In the rows, zero is written as 128.
Where one turn sends some rows of the set: a few examples, then the rows asked:
z841: [133 129 138 133 131 101 134  92 139  93 132 121 117 110 149 106 145  95
 106 152 138 152 158 145 120 106]
z858: [120 127 126 111 125 181 130 130 123  94 137 119 114 136 141 128 135 110
 143  96 103 122 141 134 128 146]
z76: [146 110 144 154 146 114 127  93 135  95 122 109 135 110 132 111 139 101
 108 142 135 163 144 141 126 107]
z670: [129 147 127 121 144 122 124 108 144 149 144 149 138 111 101 156 154 120
 108 127 120 149 133 123 162  96]
z645: [124 125 137 117 137 190 121 134 130 122 133 114 131 133 131 131 126 107
 138 109 100 122 122 133 122 152]
z151: [113 150 138 130 132 176 116 136 127  96 139 105 115 129 136 123 137 109
 141 103 107 114 136 142 115 146]
z102: [132 168 107 132 156 106 134 114 147 122 139 161 146 122 103 156 164 125
 121 122 114 132 120 141 148  98]
z943: [109 134 121 129 145 180 116 129 138  97 120 113 125 130 130 125 128 105
 145 109 106 119 147 120 125 154]
z790: [138  94 139 156 133 132  96 136 128 158 124 141 123 136 147 126 126 127
 133 109 153 126 156 139 104 121]
z22: [126 113 137 157 139 107  93 133 130 155 114 153 108 146 138 138 124 110
 138 108 136 133 165 145 104 114]
z39: [144 133 127 101 140 118 158 156 151 142 149 103 122 163 152 148 146 114
 100 124 118 143 115 126 131 123]
z167: [137 158 113 127 155 117 136 103 136 131 145 152 131 109 105 155 162 123
 123 115 113 123 132 128 161  91]
z323: [119 125 110 158 134 114 139  95 101 125 130 136 127 139 123 136 114 162
 119 157 133 125 130 157 131 134]
z832: [137 121 132 150 136 110  73 144 134 149 126 149 122 125 138 121 115 113
 131 116 140 124 164 142 104 126]
z344: [130 168 118 125 158 122 116 117 139 136 148 151 133 106 108 157 168 111
 115 139 106 125 129 136 150 100]
z760: [146 108 144 125 132  97 130  85 141  86 120 131 129 115 142 109 140 103
 119 142 137 157 149 139 122 114]
z310: [129 112 139 142 130  97 141  86 146  79 124 144 138 109 145 123 145 105
 116 142 133 141 154 146 122 108]
z136: [160 143 124  97 138 103 147 162 145 134 136 129 128 166 145 147 143 111
 112 124 115 147 121 114 122 141]
z712: [108 135 118 130 124 171 128 141 125  92 136 130 125 145 139 133 125 109
 136  90  98 112 139 151 122 145]
z938: [142 140 131 109 139 111 142 163 152 122 132 125 110 176 157 140 150 118
 104 128 127 134 107 114 119 135]
z426: [137 151 123  99 125 107 156 163 157 120 139 134 135 159 152 151 142 121
 119 121 108 149 125 113 119 144]
z374: [103 124 115 129 155 118 133 128 111 131 149 119 115 157 131 153  93 147
 145 145 108 141 118 161 123 141]
z68: [135 107 126 149 150 113  87 140 134 131 120 165 136 131 158 129 109 120
 143 113 134 131 156 154  99 125]
z47: [128 169 127 123 149 128 127 104 141 146 128 160 131 113 121 167 155 124
 109 126 111 123 132 128 161 108]
z20: [148 106 131 154 154 115  85 141 123 142 123 150 125 133 143 138 116 115
 140 101 136 116 160 149 109 124]
z267: [139 118 130 135 138 102 123  92 146  87 113 117 122 112 154 111 142 102
 110 150 110 159 140 144 130 102]
z23: [112  94 127 139 121 115 130 114 118 119 136 128 124 125 136 143  96 155
 137 162 100 121 128 137 118 147]
z10: [143 151 129  93 123 110 138 161 154 137 141 117 122 161 157 147 156 117
 111 136 123 137 128 122 116 144]
z767: [ 96 118 106 127 124 115 146 124 116 112 149 122 126 152 109 163 114 144
 115 155 113 133 142 132 152 148]
z662: [120 128 123 150 152 101 141 127 109 110 148 139 126 132 119 149 113 157
 124 171 119 159 120 118 133 134]

z136 goes to z858
z790 goes to z76
z662 goes to z767
Now find these:
z841 goes to z344
z943 goes to z22
z68 goes to z310

Where one turn sends some rows of the set: a few examples, then the rows asked:
z483: [139 113 134 139 103 131 118 158 173 135 149 128 128 110 148 142 163 139
 128]
z17: [ 97 138 136 141 131 154 102 115 104 146 154 130 128 144 135 118 136 104
 114]
z808: [138 139 145 129 142 129 123 150 152 120 140 148 124 123  97 132  83 141
 152]
z67: [114 122 116 155 145 147 154 112 106 146 149 111 132 144 162 128 129 118
 129]
z338: [107 128 112 129 154 129 154  90 122 155 124 145 136 144 152 141 123 121
 142]
z145: [131 123 126 130 137 152 165 113 119 108 120 110 114 154 152 154 137 148
 132]
z512: [107 135 127  95 123 120 111 117 127 153 116 156 135 119 115 109 120 105
 126]
z752: [132 148 152 123 136 137  95 125 121 105 149 147 125 121 102 119 101 134
 116]
z380: [130 109 111 151 143 130 173 143 134 152 135 108 139 120 144 124 106 124
 147]
z791: [140 120 145 110 114 137 127 157 159 111 102 127 121 113  96 140 106 136
 140]
z668: [128 116 126 133 124 128 134 165 150 155 128 123 139 102 106 116  95 112
 148]
z517: [107 135 143 126 117 142  89 148 131 150 139 138 131 117 104 109 113 100
 127]
z931: [136 113 132 151 118 137 124 132 158 124 154 119 134 113 160 151 170 141
 119]
z947: [128 120 140 142 108 139 104 149 169 133 151 135 129 117 143 149 165 136
 125]
z985: [146 110 128 127 130 136 171 144 148 112 104 110 122 126 127 152 111 150
 149]
z510: [122 120 122 106 133 111 135 122 143 153 107 146 146  97 110 117  99 116
 136]
z80: [141 109 130 146 110 132 129 146 165 128 149 120 133 108 156 142 165 143
 124]
z717: [145 137 121 128 143 127 163 152 143 129 139 137 115 143 133 132  93 150
 165]
z862: [ 98 141 122 109 135 130 121  97 113 158 125 155 127 147 141 125 136 110
 128]
z815: [132 149 132 118 132 138 121 112  92 105 155 136 114 143 139 106 124 139
 111]
z480: [122 114 113 126 151 114 166 106 139 153 115 138 146 113 134 136 102 122
 147]
z998: [121 137 153 106 109 151  94 136 133 107 115 137 113 134 100 135 130 128
 120]
z489: [117 138 142 118 122 159 115 107 107 105 126 128 109 159 135 142 148 133
 114]
z750: [143 143 113 124 138 135 161 130 109 118 149 127 111 157 158 115 119 148
 141]
z969: [129 118 139 150 115 141 107 134 162 127 156 128 132 117 153 152 169 137
 120]

z145 goes to z985
z717 goes to z808
Now find these:
z480 goes to z510
z80 goes to z483
z668 goes to z517

Where one turn sends some rows of the set: a few examples, then the rows asked:
z220: [108 132 122 125 140 145 129 142 119  96 110 120  99  93 133 138]
z843: [128 127 141 122 116 148  97 104 123 159 134 107 139 149 120 121]
z94: [132 132 122  96 141 111 136 146 136 106 147 143 128 105 127 115]
z303: [144 142 120 167 118  93 122 142 138 129 129 145  96 148 112 116]
z318: [124 121 111 125 140 159 125 134 137  88 105 119 104 106 137 140]
z48: [141 123 123 112 133 160 129 135 116  88 104 124 104 104 126 124]
z433: [116 118 125 120 103 141 107 107 118 170 144 112 128 146 133 133]
z824: [129 139 129 153 111 106 110 145 152 121 133 127 102 174 113 108]
z26: [132 118 134 136 122 156 109 113 124 173 133 111 144 131 116 136]
z146: [125 137 128 173 108 111 133 134 144 125 135 150  82 152 115 112]
z30: [127 146 121 165 120 120 127 150 166 123 142 151  96 149 107 118]
z401: [152 118 105 145  97 118 119 163 148 142 162 136 118 112 129 114]
z819: [129 115 148 112 113 150 111 146 113 152 153 160 125 112 136 134]
z81: [105 115 134 129 127 155 140 137 125  79 115 128  93 117 119 121]
z573: [129  94 121 126 120 166 105 112 128 152 128 112 131 153 129 137]

z30 goes to z433
z146 goes to z843
z94 goes to z401
Now find these:
z220 goes to z303
z81 goes to z824

Where one turn sends some rows of the set: a few examples, then the rows asked:
z459: [141 106 141 121 117 123 164 146 118 133 109 126 158 139 120 155  96 109
 133 136 116 138 130 119 152 170 147 129 116 153 118 145 121 158 136 133
 173 145 136 145 120 111 128 153 147  86 152 109 124]
z776: [106 116 123 152 144 122 128 169 124 130  96 144 143 131  79 137 141 122
 129 159 133  92 116 118 145 180 109 125  89 109 123 118 136 138 143 154
 138 109 120 127 159 124 126 126 126 125 125 119 124]
z971: [109 104 126 125 135 129 106 132 130 167 137 164 118 132 129  99 132 151
 131 117 118 123 145 153 126 109 103 144 105  79  93 153 143 155 151 155
 154 118 129 137 160 112 142 125 168 115 141 135 118]
z530: [117 164 106 142 116 128 158 106 108 126 111 119 135 116 141 136 126 113
 118 124 108 142 154  98 108  95  95 149 136 118 121 121 153 146 134 132
 143 140 129 104 127 120 137  92 142 141 115 117 133]
z90: [136 110 167 128 107 128 159 148 117 149 117 124 156 145 126 165 104 116
 128 118 123 145 114 119 156 174 142 124 118 141 112 134 127 159 135 103
 157 133 125 145 119 125 128 143 140  98 165 124 113]
z625: [116 113 106 149 116 147 109 155 163 142  89 138 148 137 115 141  89 122
 150 107 120 148 136 170 128 124 138  98 116 107 121 125 134 149 146 113
 127 149 117  97 119 138 150 127 127 157 173 123 127]
z64: [139 102 106 135 123 137 138 149 140 153  82 123 140 133 135 151  96 114
 161 133 108 146 138 184 124 122 146  96 118 125 125 129 118 149 140 124
 122 137 112  85 112 118 151 116 121 146 167 139 118]
z640: [134 118 128 142 112 100 146 139 128 177 132  93 109 131 124 122 125 131
 141 140 111 174 133  98 107 130 108 119 139 142 133 152 114 134 131 138
 113 139 127 130 130  97 135 159 127 125 117 125 156]
z518: [112 103 120 128 137 112 127 128 121 167 139 164 115 126 146  99 129 140
 136 125 104 118 139 160 132 113 104 145 104  89  97 154 140 158 146 152
 158 108 124 136 157 121 148 113 174 105 136 136 115]
z330: [108 171 123 155 121 128 156 106 124 127 114 117 134 113 138 149 134 115
 121 126 104 135 151  98  98  96  96 137 124 125 123 120 136 150 138 109
 132 132 127 114 133 123 131  95 152 142 120 123 133]
z718: [124 110  95 157 127 151 134  97 158 148 111 128 118 126 119 150 143 132
 134 137 111 122  66 143 158 105 123 120 107 103 103 137 120 146 139 110
 110 105 125 117 108  89 135 138 146 102 123 138 107]
z360: [108 107 140 148 144 116 146 161  98 147  95 139 139 136 107 146 146 118
 130 153 125 102  89 120 152 177 110 120 102 111 116 113 138 148 138 132
 130 103 106 113 148 134 135 104 114 126 128 141 110]
z888: [139 108  77 140 121 130 134 156 150 134  85 132 144 128 124 134  87 112
 162 132 105 135 152 185 130 127 143 107 114 122 131 133 127 142 139 144
 139 144 120  93 115 123 152 124 132 140 160 115 128]
z694: [113 114  92 160 126 126 129 146 150 142  94 141 147 140 134 147  79 117
 151 113 100 139 127 170 136 127 146  99 113 119 129 131 120 153 153 115
 135 148 105 104 110 155 153 117 139 141 169 127 117]
z411: [145 100 163 103 103 145 153 154 117 143 105 119 157 141 115 149 110 115
 133 128 137 155 123 123 150 167 140 127 127 138 104 134 141 157 124 119
 161 141 140 127 125  96 131 149 123 105 160 120 126]
z253: [120 128 121 159  96  98 132 146 137 172 147 106 118 141 120 114 113 138
 126 109 120 177 124  91 128 142  98 127 143 121 129 142 137 130 138 124
 121 144 122 140 126 133 138 161 133 134 124 114 153]
z666: [114 100 147 119 139 129 112 128 129 177 134 155 114 127 134 109 142 149
 137 127 116 124 140 158 115 106 105 132 102  88  91 152 134 161 144 140
 141 109 127 129 163 102 142 120 162 116 144 147 117]
z481: [136 112  69 158 107 148 127 111 157 139 118 135 117 130 113 133 133 133
 128 125 116 120  82 147 177 118 114 137 113  84 103 135 145 128 138 133
 121 106 126 120 105  98 133 142 149 106 121 114 109]
z632: [ 96 103 137 133 154 142 124 156 105 138  82 143 146 136  85 135 140 123
 127 157 137 110  96 107 140 168 113 120 107 108 113 121 138 153 142 150
 138 123 122 106 154 111 135 121 105 132 126 137 122]
z272: [123 173 115 153 106 130 146 117 118 134 120 118 134 123 132 147 132 119
 113 112 115 141 164 101 108 103  92 150 132 107 121 115 156 136 138 125
 128 130 123 116 129 124 125  98 145 153 124 114 127]
z367: [128 115 149 122 100 136 148 158 142 125 112 131 165 136 103 142 102 114
 131 123 131 142 124 118 153 174 135 128 113 137 111 134 139 156 127 110
 173 143 146 144 132 116 135 158 147  98 157 102 138]
z570: [121 168 122 148 122 135 145 105 113 139 112 112 130 121 132 155 132 120
 117 124 111 140 167  94  94  92 101 142 130 119 122 124 138 143 147 135
 123 139 126 115 128 108 121 104 142 149 123 122 124]
z279: [134 109  86 151 120 163 116 102 158 150 112 127 116 135 104 146 138 139
 127 130 123 127  86 138 160 106 123 129 115  89 103 138 130 134 146 136
 111 114 127 118 107  78 124 152 139 110 125 127 106]
z470: [122 104  71 154 124 146 142  96 142 138 113 135 121 128 128 135 127 127
 132 134 105 124  63 140 174 108 121 132 119  98 103 140 135 145 142 128
 129 114 125 110 100  98 144 131 147  97 115 128 106]
z241: [101  97 140 126 147 120 123 120 118 175 136 161 116 130 148 106 133 146
 134 123 105 124 124 152 124 106 108 135 106  93  93 156 130 170 151 137
 152 114 120 130 158 120 150 110 167 107 141 153 112]
z320: [105 106 111 148 155 117 136 155  90 139  94 148 144 141 100 142 126 119
 122 154 121  99 102 108 156 176 117 132 103 111 125 126 132 146 155 171
 143 125 109 124 139 132 129 117 118 120 125 129 105]
z837: [101 125 129 159 111  95 145 133 140 163 140 107 120 131 130 114 115 131
 135 124 107 175 103  86 117 132 101 116 138 139 128 147 119 147 135 102
 126 146 125 133 132 133 151 151 137 123 121 126 161]
z358: [133 115 106 140 101  89 159 142 118 165 134  99 113 128 138 101 115 124
 139 137 107 176 121 103 126 137  99 131 147 137 129 148 132 134 121 137
 134 139 128 121 126 112 152 146 127 120 111 117 159]

z666 goes to z971
z358 goes to z837
Now find these:
z411 goes to z367
z330 goes to z570
z888 goes to z694
z470 goes to z718
z320 goes to z360

